Each path below is one point turned by a fixed rotation once a step. After each direction that follows a path, write how fast that rotation turns it, in degrees a step (0 if it stays still).
Each turn is a multiple of 5 degrees from 10 to 175, or 0.
Each row of a path follows its step; steps can be skipped.
Rotation 1:
step 0: [ 10.1  -8.4 -11.1  -4.0  -1.3   1.0 -34.0  -4.7   6.4   8.5  -9.0 -10.4
 -12.6   4.6 -16.8  23.9  -2.1   6.7  -9.8  12.0  -0.2  11.6  -1.5  -7.4
  -9.5  18.3  -2.7   3.1 -24.7  16.8   3.6  16.3  -3.4  -2.6 -22.7  -2.0
  -6.4  -6.4 -12.1  -7.7  -3.4  -4.2   4.3 -25.1   4.0  -6.1  -6.3  11.7
  11.9  17.7   5.6  14.0   0.1   6.0   1.0]
step 1: [-10.5  10.1   6.1  12.0   3.8  -2.3  -8.0 -20.1   7.1  -4.4 -23.7 -22.4
  -8.1  -3.6   5.4  -0.4  -2.7   0.5 -19.0  19.6  15.8   4.9  10.7  13.4
   6.8   2.3  -6.0 -21.3   4.8  16.4 -12.3 -17.9   5.6  -0.5  -3.6  14.2
  -8.5 -16.8  -3.9   8.5  11.0 -17.1 -23.7  -5.8   2.9 -11.2  10.1   3.6
   0.7  -0.9 -11.0   5.8  -9.0   4.5  14.0]
step 2: [ -3.9   0.1   2.3  -1.3   8.4  20.1  12.0  -2.9  -8.9  11.7 -19.6 -22.7
  -9.3 -11.4   4.0 -33.1  -0.7   8.1 -24.7  -8.2 -15.9 -18.1  -2.7 -12.6
  -0.7  -4.3  -0.1  -0.7  22.2  11.8   0.3  -5.5   2.5  12.5  -7.5  -8.6
   3.1   8.1   7.4  -9.5   6.8  -7.9   1.9 -12.7  -6.1  14.4  26.7  -2.0
   4.2   0.6  -3.3  15.5  -6.3  -8.5 -13.6]
step 3: [ 14.5  16.2 -17.9   5.2   2.0  10.9   3.0   3.9 -16.5  12.9  -2.5  -0.6
  -8.8  24.3  -0.2   3.8 -32.2  -3.8  -1.3  -4.8  -0.3   6.2   2.6  -3.2
  15.4   1.8   5.7  -5.6   9.1   0.6   0.1  20.7  -0.2  22.2  -0.5 -12.4
   6.5 -18.6  20.0 -12.2 -10.4   2.7   3.3  15.5  -5.2  10.2  -1.8  13.4
  -3.4  18.3  -6.9   1.1  -8.6 -19.1 -13.8]
step 4: [ -3.3  -7.7  -0.2  20.5   2.9 -12.2  11.8  16.6  23.7  -0.3   3.6   0.5
   5.5  10.7   4.6   3.2 -15.4  -6.8  -5.8 -11.6  -7.5  -5.7  10.7   3.0
   3.0  -2.1  -5.8  -5.7  -5.9   4.3  17.8  -5.1   0.9  -6.9   2.9 -15.5
  -3.3 -13.5   9.1  16.6  -1.1  -9.9  12.8  31.5  -8.7 -32.4  13.0  -4.9
   4.4  16.0 -21.9 -15.5  -5.1  -3.6   4.0]
step 6: [-16.6  -9.7 -10.5   0.8 -29.2 -11.7 -17.5 -21.8  -4.6  -5.0  -5.4  -9.1
  10.8   2.0  -9.3   1.1  -7.7   4.7   7.6  -0.1   5.6  15.0  14.9  -1.7
  18.9   0.9  10.2   2.3  -3.5 -25.7 -17.4  15.0   6.1  15.8   8.9   8.2
  -5.3   2.0 -23.4 -16.8  12.9 -11.8 -11.7  11.3 -14.8  -9.4   6.3  -6.0
  -1.4   3.7  12.5  -8.4   6.1  -5.9  -6.3]
step 8: [ -8.0  -1.3  27.5  -5.8  23.3  -6.6  -4.7  13.9 -20.7  11.6   9.0  -4.3
  -8.1  -4.6  -0.9   9.3   4.8  14.1  -7.3   9.1   1.8  17.1   1.9  14.0
  -1.5  14.8  -0.3   7.9  24.5   6.1  -1.6   6.3  11.2   4.6  18.4 -17.1
  -2.2  -0.2  -4.3  -3.9  -6.7  -6.7   4.5  -2.7  25.9  12.3  -6.6  14.9
  -7.2  19.6  16.8   8.7   6.7 -12.2   8.4]
step 10: [ 18.5  10.2   2.0   6.1  10.4  -0.6  -2.4  -9.3  34.3 -10.8  -6.5  -5.8
  -1.7 -10.1  16.1   5.4  22.5  -3.5 -26.7  -8.2   8.5   1.5  10.1 -14.5
   3.1   2.3  16.4   2.1 -14.8  -1.5  -6.4   6.9   7.4 -14.4  -6.3  -0.1
 -16.0  -9.2  16.0  -5.6  -6.6  14.4  19.5  -5.3 -11.9  18.7  12.0   2.3
  -1.3  15.4  -0.8   7.1 -15.4   2.3   8.8]
step 13: [  7.5  -0.6  20.7   6.7  -2.1  -2.9   6.2   0.2  -2.1   0.1  -1.8  -2.1
  -1.7   0.1  15.8   9.7   1.0  -8.0  14.1 -13.5  -6.7  -6.5  18.9 -21.1
  -1.2  10.3 -16.0  20.8 -14.3  24.2   5.7   0.3  15.5   6.5  24.5  -6.3
   5.6 -17.7   9.6 -13.2  21.7   1.5  -9.8   0.3  -0.5   0.3   3.0   9.2
  11.0   5.2   0.8  12.6   3.2 -24.4 -18.8]
Directions:
[-1.5 -0.6  0.8  1.1  1.2 -2.2  3.8 -1.0  0.0  1.6  1.8 -2.8 -3.1  2.9
  3.7  0.8 -0.2 -7.1  2.1 -1.9 -1.2 -3.5  1.3 -1.0  2.8  8.9  4.1  0.4
  0.8 -1.9  0.7 -6.5  4.8  5.4 -7.5  0.2  2.4 -1.0  3.7  1.0 -6.2  0.8
  2.3  1.0 -8.3  3.0  1.5  2.7  1.3 -2.8 -3.4 -3.7  1.7  0.3 -0.5]  45
[ 2.3  0.0  6.7  0.8 -1.1 -1.5  2.2  0.5 -0.5  2.1  2.0  2.5  2.4 -0.1
  0.8  3.5 -2.9  5.4 -7.3 -0.3  1.0  0.1 -4.3 -1.0  2.9 -1.4  3.0 -7.0
 -1.6 -3.3  3.6  2.6 -4.0  2.7  2.2 -0.9  0.7  0.7  4.9  0.6  0.9  5.6
  4.6  4.4 -0.1  3.0  4.0  0.0 -3.1 -2.4 -5.7 -0.2 -2.1  8.2 -4.7]  55
[-4.0 -1.6 -5.8 -2.8 -1.0  4.6 -4.1  0.3 -3.9  5.1  3.3  2.3 -1.5  0.8
 -4.0  0.6 -1.2  4.1 -0.4 -2.8  4.2 -2.7 -3.9 -3.5 -1.3 -1.8  4.9 -2.8
  1.5  0.3 -2.2  5.9  7.1  5.0 -3.6  3.7  0.2  4.9 -0.4  3.1 -0.5 -1.3
  5.8 -0.3  2.1 -4.0 -0.2  5.4 -1.1 -3.3  3.4 -0.8  1.7 -3.3 -2.3]  120
[ 2.3 -4.0  0.0 -0.3 -4.0  4.2 -1.3  0.0 -3.8 -0.9 -3.9 -5.0 -1.6 -3.9
  5.1 -2.7 -0.2 -2.8  0.1  0.8  1.6 -1.0 -7.1  2.8  2.2  3.9 -1.0 -7.6
 -4.1 -4.0  0.2 -3.2 -2.7  7.0  5.3 -0.4  2.0 -1.3  1.0  2.8  4.9 -0.8
  0.1 -3.0 -0.8  0.4  2.3 -2.4 -0.4 -0.6  7.7  2.2  2.4 -3.7  3.8]  70
[-2.6 -3.1 -3.0  2.2  5.6 -1.3 -0.7 -4.8  1.9 -0.3 -0.3  2.6  1.8  1.7
  1.3  4.2 -7.6 -6.4 -3.1  4.3  5.9  5.6 -1.8  2.9 -1.3 -3.3 -1.1 -1.3
  4.8 -1.3  1.1  0.0 -3.8  3.2  0.3  3.2  1.1  2.0  1.2 -5.8  0.1 -0.9
 -5.2  1.6 -1.7 -6.1  0.9 -0.8 -0.6 -4.5  1.5 -7.3  0.7 -0.8  1.6]  135
[-1.9  3.5 -5.6  4.1  3.3  1.3  1.0  4.2  3.7 -2.1  2.6  1.0  0.7 -0.4
  1.3  6.7  3.5 -1.4 -3.0  3.0  3.3 -2.2  3.0  0.9  1.6  0.0  0.6 -4.3
 -6.9  1.7  2.3 -2.2  2.3 -3.9  1.7 -1.9  6.5 -6.8 -3.5  2.5  3.6  2.2
  0.6  0.6 -1.8 -4.1  0.6  9.2 -1.2  2.2  3.6 -0.8 -3.5  1.0  0.0]  110
[ 4.1  1.8 -4.9 -3.7  1.9 -6.4 -0.6  1.7  0.2  4.7 -2.2 -1.5  2.9  4.4
  0.8  4.5 -1.5  2.4  2.4 -2.7 -2.9 -2.5 -4.6 -1.9  1.0 -1.1 -0.2 -2.2
  0.2 -1.7 -0.6  0.3  4.9 -7.2  3.5 -2.7  2.1  5.1  5.3  0.3 -1.7 -2.5
 -1.4 -0.4 -3.3  1.4  3.5 -3.6 -1.6 -0.2  3.3 -2.6 -7.4 -1.1  8.0]  60
